In the rows, 128 means zero.
The rows of D fall into a few groups, which share some directions, and each row is roughly a mix of its group's hidden directions.
D (156 x 12):
[[157 141 132  91 176  72 154 142 137 174  99 129]
 [101  76  62 172 144 136 146 139 145 116 109 108]
 [150 152 150  83 114  86 105 116  94 102 105 184]
 [117 107 138 155  68 160  78 136 115 107 168  97]
 [127  95 110 119 150 137 162 168 150 151 187  80]
 [135 121 158 159 165  84  87 139 111  76  87 132]
 [ 73 154 108 154  89 119 121 148 112 103 126 191]
 [121 114 141 149  98 116  99 152 142 193 191 123]
 [ 89 129  62 109 146 116 157 156 134 174 123  93]
 [ 99 133  47 137 135 114 158 154 137 176 128 122]
 [ 50 141 104 157 124 114 129 160 131 114 154 171]
 [ 93 144 141 144 120  90  96 153 118  84 132 196]
 [177 164 117 105 106 143  99 104 117 135  97 192]
 [193 152 179 113 123 102 142 103 154 132 130 171]
 [133 105 142 197  97 181 107 118 128  97 156 114]
 [185 129 153 101 159  69 103  99 106 107 117 114]
 [112 172 104 136 184 165 144  88 153 105  91 124]
 [154  79 112 154 111 111 147 135 145 162 181  78]
 [124 106 115 109 128 155 167  99  97 194 152  87]
 [ 92 146 134 151 130  94  88 152 108  91 132 195]
 [128  83 124 119 152  95 170 163 124  77 168 103]
 [ 96 168  99 113 129 136 182 161 119 155  90 169]
 [141 160 193 138 118 126  89 167 131  91 124 168]
 [187  78 100 151 129 134 146 158 132  81 105 106]
 [158 165 196  78 117 136 122 125 105 161 139 146]
 [131 168 130 111 155 126 101  97 131 211 109 138]
 [130  77  63 148 140 107 151 124 153 153 135  82]
 [147 174 142 110 101 136  83  77 120 172  99 147]
 [163 126 134  96 138 167 166  80 154 166 131  83]
 [121 156 125  75 165 104 171 107 139 166 106 170]
 [136  91 181 106  92 155 142 144 129 182 158 102]
 [ 93 136 143 153 113  84  92 152 118  79 109 180]
 [130  79  97 137 155 133 184 167 153 124 165  99]
 [116  82  66 161 134 110 133 165 141  94 129  90]
 [155  97 101 181 140  95 158 140 171 110 167 107]
 [162  81 154 116 119  91 143 163 139  96 163  81]
 [ 79  94  59 156 151 129 124 154 144 113 110 105]
 [105 123  90 113 111 174 181 160 151 165 158 151]
 [104  98 108 129 165 130 174 165 155 169 169  95]
 [185 102 156  76 142 133 152 116 135 138 170  89]
 [170  82 146 128 123 102 135 148 102 133 164  62]
 [ 99 133 146 112 155 141 124 156 109 128 219 128]
 [174 141 149  82 139  92 124 157 115 109 102 186]
 [156 128 189 163 117 134  85 104 111  74 137 137]
 [103 144  59 123 135 111 162 164 151 163 118 166]
 [148 144 134 125 122 106 100  79 101 114  57 165]
 [104 171  95 138 130 136 134  93 145 125  86 196]
 [134  66 113 124 125  98 126 143 132 153 154  56]
 [119  80  79 155 147 111 170 139 147 162 154  89]
 [148 117 195 137 133 104  84 110 119 122 167  83]
 [133 157 173  83 101 105  75 150  91 123  97 135]
 [127 126 150 160 138  89 104  81 112 108  57 118]
 [100 164 122 139 118 145 111 100 143 108  88 204]
 [114 181 114 152 146 149 145 105 140 103  86 190]
 [115 153  65 138 132 128 182 147 128 187 128 137]
 [126  76 122 142 133 108 145 172 130  74 178 102]
 [106 112 127 104 152 151 154 161 134 145 204  89]
 [181 122 143 117 159  80 124  87 105  83 102 109]
 [ 74 142 118 152 135 102 104 169 127  97 133 191]
 [ 94 166 109 134 127 140 121  95 152 120  84 197]
 [ 93 108 110 160 119 168 149 134 158 163 166  73]
 [146 126 151  93 167  86 104 137 138  91 121 193]
 [140  90  91 166 137  98 155 130 162 151 174  85]
 [ 80 105 124 121 140 128 150 166 129 131 201  90]
 [163  94 138  95 162 137 150 112 146 153 133  55]
 [141 168  75 124 162  98 114 120 107  66 113 144]
 [133 169 131 163 109 136 102  70 114 134  74 162]
 [118 173 115 115 173 156 153  83 129  96  76 128]
 [ 95 174 137  71 172 120 138 156 121 138 103 166]
 [119  80  96 167 111 118 148 130 143 152 183  81]
 [167 155 190 104 112 118 101 157 125  96 108 169]
 [155  91 100 161 126 112 141 160 186 103 175 114]
 [139 133 152 138 151  76  87  88  93  81  96 122]
 [107  66  76 157 122 110 143 156 129 141 138  80]
 [ 94 150 133 160  93 103 100 152 110  90 129 192]
 [ 76 154 106 161  90 133 127 161 108 117 165 176]
 [ 69  91  75 162 139 128 146 157 122 130 147  93]
 [114  96  63 134 161 145 170 113 137 160 138  87]
 [127  97  79 123 135 133 167  96 102 170 136  71]
 [144 126 130 108 178  56 112  92  92 108 122 132]
 [185 121 127 107 197 137 128  95 148 167 127 117]
 [133 166 170  99 122 140  91 123 109 170 190 113]
 [135 177 122 118  91 165  73 108 109 123 138 178]
 [167 141 198 134 135 111  89  96 110  90 151 123]
 [ 84  94  63 156 141 118 131 121 113 143 108  79]
 [171  95 123 100 134 138 162 102 141 159 124  58]
 [115 162 157 123 125 136 102 152 147  69 112 193]
 [131  99 139  95 172 140 137 163 129 138 184  73]
 [162 137 132 137 143 151 155 134 199 151 177 159]
 [154  95 127 127 149  93 118 122 114 127 159  44]
 [169 150 148 158  98 111  98  93 127 112  72 167]
 [136 153 196 114 136 160  89 104 116 133 168  93]
 [116 125 138 138  72 115 124 120 134  96  46 115]
 [ 88 117 106 162 120 173 144 131 158 177 159  86]
 [142  68 132 127  93 109 134 195 106 130 152 101]
 [146 157 127 171  74 133 119  94 135 124  68 158]
 [ 94 129  87 205  87 116 127 156 120 138 143 130]
 [144 151 119 129 170 130  77 112 136 200 155 112]
 [109  77  88  92 125  79 131 157 144 159 134  90]
 [ 97 134  97 148 107 199 169 155 154 146 122 149]
 [109  83  59 129 144 158 167 131 133 144 143  90]
 [137 167 169 125 122 119  89 134 154  83 107 188]
 [ 94 100 101 181 132 172 141 146 157 143 158  85]
 [149 165 183 119 129 130  88  66  97 110 138 123]
 [125 163 129 126 115 139 111  67 106 127  57 156]
 [ 98 177 118 144 125 174 120 109 146 121 102 196]
 [127 143 155  87 134 125  89 116 103 157 176  69]
 [105  97  67 143 163 134 172 103 127 165 115  96]
 [139 148 141  72 156  77 177 141 110 160 111 147]
 [137 156 124  96  56 150  95  96 118 152 156 154]
 [101 136 144  78  98 133 108 143  62  86 106 131]
 [101 108  56 125 154 141 163  97 118 149 124  86]
 [140 157 116 140 145 119 102  87 124 132  63 186]
 [114 104  66 118 159 103 181 117 139 165 138  97]
 [104 158 105  80 164  91 159  98 115 158  88 146]
 [122 161 154  93 117 148  80 125  88 104  70 146]
 [128 164 132  62 143 120 102 116 120 172 176 101]
 [111 179 172  92 128 147  98 128  98 110  92 171]
 [105 163 124  75 123 153 117 130 143 196 165 139]
 [120 128 117 165  94 162  94 126 127  73 180  96]
 [176 118 154  99 181 142 125  87 140 155 116  82]
 [122  78 128  86 115  99  84 131 135 148 163  75]
 [134  90  53  91 136 141 163 121 119 128 118  89]
 [128 183 121 154 162 165 153  88 114  94  86 140]
 [125 105  96 152 147 179 171 176 159 120 161 109]
 [184 112 140  85 140 154 150  92 125 155 126  73]
 [135 109 115 124 147 108 120 137 128  39  83 141]
 [ 97 150 154 141 129  94  81 131  96  87 121 185]
 [139  90  87 177 143 116 157 129 159 139 170  84]
 [138 167 137 109 123 140  99 119 116 186 197 113]
 [ 61 112 106 142  82 117 138 157  87 113 138  94]
 [151  94 109 174 130  95 161 135 132  76  83 153]
 [155 125 185 141 110 159  99 105 114  67 118 158]
 [ 80 174 119 126 159 129  99 103 110 178 110 168]
 [ 93 111  99 180 125 177 128 138 158 161 158  92]
 [ 98  88 128 147 111 140 155 159 148 120 183  70]
 [ 74 150 115 158 140 109  96 159 119 105 126 193]
 [113 101 112 173 117 171 140 130 158 138 161  63]
 [144  93 141 107 158  97 159 179 130  89 171 101]
 [181 102 148 103 158 137 140  96 142 155 131  64]
 [138 162 136 149  97 133 110  69 115 127  63 155]
 [166 165 207 112 114 120 124 130 130 134 150 167]
 [ 87 142  74 159 157  65 119 146 133 115 105 122]
 [154 163 152 137  85 142  66  88 112 107  98 142]
 [141  81 121 111 139 130 148 155 118 139 148  44]
 [ 88 114 129 120 154 118 152 140 141 175 184  74]
 [140 102 116  76 138 110 191 165 133 129 176 126]
 [176 110 129 111 193  99 128 144 133 130 172  88]
 [156 163 174 108 119 148  83  73 120 112 150 158]
 [157 159 142 130  91 128  61  93 109 118  97 164]
 [132 167 139 140  78 157  75  92 121 140  91 158]
 [170  95 132 109 158 114 194 163 144  97 121 106]
 [123 200 107 147 168 117 121  77 142 129 121 160]
 [ 71 162 117 143  92 133 122 149 113 103 139 193]
 [156 120 203 146 128 105  91 114 108  82 141 113]
 [152 122 204 147 113 161  87 106 120 104 156 118]]

One row of each group comes first, with its name. Which group is each row after those in?
[154 145 145 113 175 123 125  74 175 136  95 170]
<130>
[161 140 207 134 125 106  93 120 105  92 151 135]
<104>
[163 151 145  74 153  77  99 131 105 143 126 172]
<59>
[157  91 109 175 137 104 159 147 177 126 176 110]
<54>

[142 156 107 174  89 121 116  97 128 130  73 178]
<130>
[122 114 133 222 120 152 117  96 145 104 133 133]
<54>
[125  69 113 146 139 104 140 160 140  67  87 110]
<104>
[171 179 188 110 130 139 113 107 121 108 109 170]
<54>
[147 167 113 139 155 135  66 117 111 134 103 189]
<59>
[101  95 105 108 163 110 205 155 137 138 151 115]
<59>
[122 104 117 114  88 151 160 126 109 143 125  44]
<130>
[153  66 119 135 119 110 176 174 148  88 134 117]
<59>
[110  89 121 119 121 130 175 167 143 121 192  88]
<59>
[139 160 178 134 126 123  75 152 150  93 102 175]
<54>
[135 157 118  81 167  80 157 101 139 158  90 154]
<54>
[138 115 106 156  91 177  88 115 132  68 149 103]
<54>
[123  91 140 132 133 126 116 161 123  42  88 126]
<104>
[160 150 125 206 115 139 123 108 162 162 159 142]
<130>
